One turn moves each row of this set onto another row. After a few examples, where does it send each row asked below?
roz: 4 13 31 25 9 14 -4 15 -1 -17 -9 -12 5 -24 7 22 3 1 19 -4 -17 35 -5 14 -4
 -8 -4 8
fuva: 3 -12 -6 26 7 11 -11 -4 -11 5 -1 11 4 -11 4 3 4 -24 5 9 -20 22 18 17 -15
 -13 -9 5
Zus: 9 1 15 4 16 13 6 1 10 9 -1 15 -14 -8 4 24 -1 5 12 22 -9 24 2 -9 5 0 -15
 14
zubo: -9 5 16 9 27 3 10 18 -16 6 -19 -1 7 -9 -1 16 -8 0 8 16 -27 16 4 0 -27 2
 -7 31
Dipu: -8 -1 -3 4 30 10 16 17 -6 -1 -10 -11 8 -7 14 -5 7 -3 28 26 -27 36 -23 13
 -4 -4 -12 12
govav: -10 18 3 13 23 -6 4 39 -17 -8 9 -20 11 -7 17 7 -3 -7 26 23 10 8 -9 21 -8
 -2 -11 5
tulu: 1 -22 8 9 4 25 -6 18 8 7 -13 6 16 -15 5 18 4 -3 34 -1 -12 19 -6 2 -22 0
 2 20
gavod: -6 7 6 39 34 6 9 22 -19 -14 -12 -3 -11 -24 8 5 -3 -19 25 11 1 46 4 18 -8
 4 -23 -6
gedo: -16 10 -6 17 17 5 10 23 -29 0 3 -1 2 -24 24 17 7 -16 19 26 12 14 7 -8 -2
 -13 -10 2
turep: -9 -4 7 12 5 3 14 17 -5 15 11 -19 -7 -20 -12 -2 -10 -3 26 26 5 0 -4 19
 -13 -2 -10 -9
zov: -2 -6 9 26 28 2 -6 23 -6 2 -5 -11 -8 -37 -1 3 -6 -2 17 13 -6 13 -14 -21
 -16 -8 8 -1
ribu: -1 -4 6 20 13 18 1 25 -7 14 3 -6 5 -19 1 7 -13 8 31 14 2 34 33 -12 -12 0
 2 9
rura: 8 -15 10 19 21 18 7 24 5 -11 -9 -4 -14 -25 -9 -5 -1 18 21 6 -10 30 -5 6
 0 20 -14 12
zota: -15 -4 10 -1 22 8 -20 11 -6 12 9 -4 4 2 -2 16 -14 9 33 6 9 22 -3 20 7 -5
 -21 -12
Rova: -2 -3 4 -3 13 24 0 20 -8 -11 7 10 -2 -16 7 2 -10 -12 14 14 12 3 16 -19
 -15 0 1 -12
kep: -21 9 6 12 21 27 7 26 5 -20 -2 1 -5 -16 14 9 -11 7 30 15 0 41 -1 15 5 11
 1 -11
Gotuf: 6 -13 9 0 19 -3 -11 25 -22 -3 -1 -1 -3 1 13 -7 -1 -15 18 17 0 5 -4 15
 -32 -22 -27 -4
nof: -8 -19 17 14 33 11 -25 1 -18 4 -3 -3 -4 -22 15 9 2 13 9 9 -8 30 16 2 0
 -10 -17 14
Rigud: 5 -23 8 2 28 19 -8 -1 -3 -8 -6 28 -4 -4 9 6 -12 -19 17 13 -5 41 4 14 -10
 -1 -18 1
kilen: 3 6 5 3 28 8 -8 12 -15 -17 12 1 -4 2 -2 -3 -9 -4 12 9 2 33 -8 -26 -18 -1
 -18 -2
sabuf: 2 -5 21 11 14 9 -4 11 -3 -4 0 -7 -1 3 -15 1 -2 1 34 13 9 39 -4 42 -15
 -12 -7 1
Bog: -3 -17 -5 7 10 18 25 23 -11 -6 -10 0 15 -21 11 0 -4 -18 24 25 -15 15 3
 25 -9 11 -1 16
Lok: 3 -3 5 -2 19 4 -4 19 -10 5 -5 2 5 7 -23 4 -2 -4 16 13 6 -11 1 20 -13 2
 -5 9
livug: -15 14 8 19 18 3 -26 25 -5 -13 7 6 -18 0 11 11 -2 -3 11 13 15 11 -3 20
 -17 -14 -10 -13
Mip: -6 -2 8 25 33 -4 -4 20 -7 2 -8 -7 0 -6 15 3 -5 -17 22 14 -10 19 2 49 -14
 0 -30 -3
mipiv: -25 4 4 7 29 17 -14 14 -11 -8 -19 25 -14 -5 19 22 12 -8 14 8 0 21 -10 7
 -13 -12 -23 1
Neb: 0 -8 8 9 19 19 5 30 -28 -20 -23 0 6 -16 7 -1 13 -22 22 0 -6 10 1 9 -30
 -2 -24 9
muso: -28 14 3 26 16 32 -9 19 3 -10 2 -19 5 -18 11 4 8 0 18 2 -6 10 13 8 -10
 13 -1 -4

gavod -> Neb
Rigud -> Rova
Now find these:
Lok -> zota
Dipu -> fuva
Gotuf -> livug
Zus -> ribu
nof -> zov

